Which row each row swaps with, under one turn or mirror:
The rows were stretched afterwards, more along some directions than others.
K793: [ 0.44  0.36 -2.63  0.46 -0.33 -1.01  1.44  0.18 -1.65  0.08 -0.41 -0.54
  0.21 -0.54  1.58  0.90  0.12  0.51  0.26 -1.59]
K643: [ 0.42  0.54 -0.98 -0.26  0.48 -2.21 -0.80 -1.36 -1.06 -0.84  1.10 -2.26
 -0.51  0.24 -0.78  3.78 -1.28  1.32  0.15  0.16]
K399: [ 0.75  1.03 -2.70 -0.81  1.34 -1.41  0.58 -0.68 -2.60 -1.14  0.08 -1.44
  1.46 -0.44  0.37  1.76 -0.89  1.90 -1.43 -0.55]
K189: [ 1.42  1.33 -0.88 -0.42  1.03 -3.27 -0.02 -2.31 -2.69 -0.14 -1.12 -1.70
 -0.76 -1.32  2.28  2.62  0.52  1.29  1.32 -0.88]
K770: [ 0.56  0.34 -1.84 -1.50 -0.82  0.99 -1.63 -3.88 -2.64  2.42 -0.35 -2.28
  0.35 -2.78  2.98 -0.51  2.92 -0.08  1.17 -2.23]
K301: [ 0.86  1.80 -1.99 -0.69  0.84 -2.84 -1.27 -3.98 -3.04  2.05 -0.69 -2.50
 -0.58 -1.44  2.78  2.56  1.69  0.72  0.54 -1.32]
K462: [ 0.70  1.48 -2.92  0.43  1.05 -0.52  0.72 -0.36 -2.92 -0.81 -1.26 -0.35
  0.18 -0.79  2.19  1.03  0.31  1.11 -0.36 -0.50]
K283: [ 1.45  1.59 -1.64 -0.30  0.74 -3.15 -0.47 -2.84 -2.91  0.89 -0.95 -2.08
 -0.74 -1.35  2.72  2.91  1.10  0.89  1.14 -0.85]
K918: [ 1.54 -0.03 -1.47 -0.38 -1.19  0.06 -0.65 -1.77 -0.83  1.11  0.17 -1.83
  0.15 -0.93  1.34  0.33  2.13  0.12  1.17 -2.79]
K466: [ 0.13 -0.20 -0.42 -0.82 -0.97  0.98  0.01 -1.34 -2.01  0.76 -0.32 -3.33
  0.80 -1.99 -0.26 -0.58  0.55  1.46  0.93 -0.67]
K920: [-1.03 -0.08  0.14 -0.89 -0.87  0.60 -0.61 -0.62 -0.89 -0.63 -0.56 -1.80
  1.47 -1.36  2.82 -0.84 -1.18 -0.03  0.43  0.85]
K279: [-0.98  1.63  0.95 -2.09 -0.64  0.04 -0.55 -1.00 -1.61  0.66 -0.91 -1.31
  2.26 -1.74  2.24 -0.48 -0.47 -0.15 -1.03  1.35]
K967: [ 0.66  1.75  1.01 -0.26 -0.88  1.38 -0.60 -0.05 -0.79 -0.97  0.36 -1.74
  1.29  0.11  0.88 -0.21  0.52  0.97 -1.45 -0.63]
K819: [ 0.65  2.75 -0.26 -1.57  0.22 -1.84 -1.26 -3.11 -3.43  1.55  0.33 -3.91
  0.46 -1.18  0.50  2.44  0.98  1.48 -1.05 -0.95]
K376: [ 0.35  1.21 -3.43 -2.29 -0.69  0.93 -0.98 -2.62 -2.61  2.57  0.31 -1.70
  1.77 -1.87  1.54 -0.15  2.54 -0.65 -0.57 -2.96]
K951: [ 0.70  1.31  0.92  0.02 -0.93  1.15 -0.04  0.20 -0.74 -1.29  0.50 -1.64
  1.52  0.20  0.88 -0.09  0.27  1.00 -1.25 -0.54]
K277: [ 0.58  0.48 -2.12 -1.89 -0.96  0.48 -1.26 -3.71 -2.86  2.98 -0.06 -2.71
 -0.07 -2.71  2.63  0.00  3.03 -0.37  1.44 -2.63]
K910: [ 0.47  0.16 -2.29  0.55 -0.36 -0.82  1.46  0.06 -1.59  0.10 -0.28 -0.57
 -0.07 -0.59  1.78  0.82  0.31  0.59  0.45 -1.70]
K165: [ 0.61  0.62 -0.81 -0.51 -1.32  1.29  0.13 -0.90 -1.92  0.77 -0.78 -3.30
  0.33 -1.88 -0.15 -0.31  0.40  1.51  0.74 -0.43]
K962: [-0.07  1.32  0.66 -2.60 -0.32  0.90 -2.43 -2.57 -1.62  0.30  0.79 -2.14
  2.04 -0.97  1.12  0.36  0.85 -0.33 -0.90 -0.50]
K868: [-0.67 -1.06  0.36  0.01 -0.03 -0.89 -1.48 -1.20 -0.37 -1.09  0.54 -1.71
 -0.42 -0.26  1.24  1.41 -1.13  0.40  0.95  0.97]
K322: [-0.01  0.88  0.41 -2.75 -0.41 -0.39 -2.83 -3.23 -1.46  0.49  1.13 -2.82
  1.23 -1.10  1.30  1.62  0.58 -0.52  0.24 -0.30]
K400: [ 1.44 -0.06 -1.41 -1.19 -1.33 -0.24 -0.75 -2.32 -0.97  1.69  0.59 -2.37
  0.66 -1.28  1.03  0.76  2.05 -0.04  1.49 -2.74]
K115: [ 0.09  1.43  0.71 -2.45 -0.35  0.30 -2.73 -2.77 -1.33  0.25  0.96 -2.48
  1.51 -0.77  1.16  1.27  0.70 -0.34 -0.36 -0.11]
K424: [-0.78  1.22  0.64 -1.98 -0.38 -0.09 -0.14 -0.87 -1.57 -0.15 -1.28 -1.64
  2.52 -1.78  2.78 -0.43 -0.96  0.15 -0.84  1.01]
K364: [ 0.56  0.26 -2.91  0.25 -0.26 -1.60  1.48 -0.10 -1.90  0.37 -0.30 -1.12
 -0.04 -0.76  1.31  1.04 -0.08  0.58  0.60 -1.72]
K442: [ 0.48  1.46 -1.17 -0.39  1.00 -2.08 -0.27 -1.05 -2.01 -0.80  0.63 -2.16
 -0.05  0.10 -0.74  3.34 -1.26  1.52 -0.73  0.19]
K27: [ 0.53  0.80 -0.98 -0.35  0.71 -2.26 -0.35 -0.98 -1.35 -0.73  0.98 -2.34
 -0.07  0.24 -0.57  3.70 -1.30  1.41 -0.14  0.21]
K573: [ 1.16  1.61 -0.89 -0.62  0.95 -3.50 -0.21 -2.15 -2.40  0.10 -1.15 -1.70
 -0.99 -0.93  2.14  2.93  0.30  0.68  1.33 -0.41]
K988: [ 0.56  1.61 -1.29 -0.49  1.07 -2.46 -0.51 -1.33 -2.17 -0.66  0.60 -2.29
 -0.11  0.34 -0.73  3.57 -1.09  1.42 -0.59  0.21]
K699: [-0.64 -0.26 -1.48 -2.83 -0.78 -1.96 -1.99 -3.73 -1.41  2.29  2.12 -4.13
  0.63 -1.79  0.89  2.71  0.45 -0.91  1.53 -1.06]
K309: [ 1.27  0.21 -1.67  0.00 -0.86  0.23 -0.16 -0.97 -0.84  0.20 -0.02 -1.86
  0.23 -0.46  1.98 -0.27  1.58  0.03  1.15 -2.37]
K823: [ 0.10  1.21  0.42 -3.00 -0.37  0.59 -2.53 -2.89 -1.45  0.63  0.90 -2.15
  1.76 -1.16  1.09  0.36  1.06 -0.43 -0.56 -0.61]
K448: [ 0.64  0.41 -3.20 -0.21 -0.05 -1.84  1.04 -1.09 -2.85  1.36 -0.62 -2.10
 -0.53 -1.00  0.86  0.97  0.45  0.86  0.87 -2.08]
K227: [-0.60  1.78  1.00 -1.80 -0.98  0.43 -0.34 -1.12 -2.23  0.74 -1.25 -1.62
  2.87 -1.81  2.36 -0.69 -0.05  0.27 -1.17  0.70]
K864: [ 1.20  0.12 -0.79 -0.93 -0.89 -0.01 -1.19 -2.65 -0.61  1.21  0.19 -1.66
  0.15 -1.12  1.07  0.79  2.28  0.13  1.17 -2.62]
K552: [ 0.26  0.00 -1.31 -1.32 -1.24  1.13 -0.29 -1.58 -1.06  1.19 -0.25 -3.48
  0.60 -2.09  0.00 -0.04  0.26  1.02  0.61 -0.74]
K734: [ 0.61  0.62 -2.21 -1.78 -0.77  0.62 -1.53 -3.88 -3.04  2.74 -0.40 -2.64
  0.14 -2.81  2.78 -0.10  3.04 -0.22  1.36 -2.33]
K692: [ 0.41  1.19 -0.67 -0.37  0.86 -2.42 -0.63 -1.20 -1.78 -0.86  0.73 -2.41
 -0.12  0.40 -0.84  3.63 -1.25  1.47 -0.35  0.23]
K494: [ 0.58  1.18 -1.14 -0.37  1.23 -2.35 -0.06 -1.09 -1.87 -1.12  0.53 -1.87
 -0.14  0.08 -0.57  3.27 -1.22  1.77 -0.39  0.22]
K391: [ 0.26  1.67  0.09 -2.61 -0.26  0.88 -2.62 -2.67 -1.67  0.72  0.58 -2.33
  1.95 -1.12  1.07  0.29  1.07 -0.10 -1.10 -0.16]
K696: [ 0.82  0.30 -1.17 -0.59 -1.28  1.36  0.38 -0.86 -1.55  0.33 -0.49 -3.33
  0.50 -1.98  0.39 -0.14  0.40  1.37  0.75 -0.17]
K529: [-0.55 -0.55 -2.15 -1.66 -1.19 -0.30 -1.19 -3.23 -1.83  2.54  0.67 -4.44
  0.35 -2.37  0.31  0.88  0.28  0.57  1.32 -1.30]
K126: [ 0.08  0.94  0.66 -2.71 -0.36  0.19 -2.62 -2.75 -1.43  0.46  0.95 -2.67
  1.51 -0.98  1.40  1.02  0.70 -0.45 -0.04 -0.22]
K34: [ 0.21  1.55  0.51 -2.31 -0.22  0.67 -2.61 -2.73 -1.59  0.12  0.78 -2.09
  1.82 -0.72  1.25  0.77  0.96 -0.23 -0.71 -0.27]
K779: [ 0.62  1.55 -1.09 -0.37  1.17 -2.04  0.08 -0.61 -2.30 -1.23  0.27 -2.07
  0.97  0.09 -0.21  2.69 -1.22  1.77 -0.96  0.42]
K108: [ 1.42  1.14 -0.83  0.05  0.81 -2.84 -0.40 -2.11 -2.47  0.00 -1.28 -1.64
 -1.04 -1.05  2.47  2.57  0.33  1.15  1.37  0.14]
K196: [ 0.49  0.35 -2.87  0.21 -0.31 -1.46  1.67 -0.01 -1.74  0.36 -0.15 -1.05
  0.12 -0.71  1.45  1.04  0.07  0.54  0.53 -1.77]
K286: [ 0.50  0.39 -1.64 -1.61 -0.77  0.94 -1.71 -3.90 -2.73  2.52 -0.51 -2.38
  0.11 -2.74  2.98 -0.65  3.00 -0.08  1.20 -2.15]
K927: [ 1.40  0.17 -1.05 -1.17 -1.12 -0.06 -1.07 -2.42 -0.46  1.46  0.31 -1.70
 -0.08 -1.29  0.73  0.57  2.16  0.19  1.05 -2.94]
K353: [ 0.71  1.64 -2.14 -3.04 -0.17  1.32 -1.80 -2.30 -1.59  0.77  0.51 -1.81
  1.91 -1.65  1.59  0.00  1.09 -0.14 -1.27 -0.74]
K29: [ 0.60  0.84 -1.73 -1.15 -0.92  1.73 -0.87 -2.62 -1.93  1.49 -0.50 -1.37
  1.04 -2.24  3.73 -0.86  2.60 -0.19  0.73 -1.79]
K982: [ 0.54  2.60 -0.15 -1.86  0.10 -1.76 -1.74 -3.62 -3.41  2.01  0.31 -3.93
  0.14 -1.35  0.68  2.27  1.15  1.05 -0.88 -0.55]
K267: [-0.72  1.53  0.60 -2.22 -0.92 -0.04 -0.43 -1.27 -1.89  0.95 -1.02 -1.58
  2.81 -1.76  2.45 -0.43 -0.24 -0.08 -1.58  0.96]
K304: [-0.54  1.49  1.43 -1.88 -0.91 -0.56 -0.01 -0.59 -2.11  0.75 -1.22 -1.99
  2.93 -1.78  1.37 -0.15 -0.44  0.73 -0.86  0.39]
K824: [ 0.80  0.66  0.34 -0.64 -1.39  1.60 -0.34 -0.77 -1.41  0.45 -1.06 -3.21
  0.43 -2.22  0.10 -0.39  0.52  1.72  1.08  0.08]

K399 swaps with K353
K770 swaps with K364
K819 swaps with K967
K400 swaps with K108
K982 swaps with K951
K793 swaps with K734
K279 swaps with K466
K699 swaps with K868
K29 swaps with K448
K286 swaps with K196

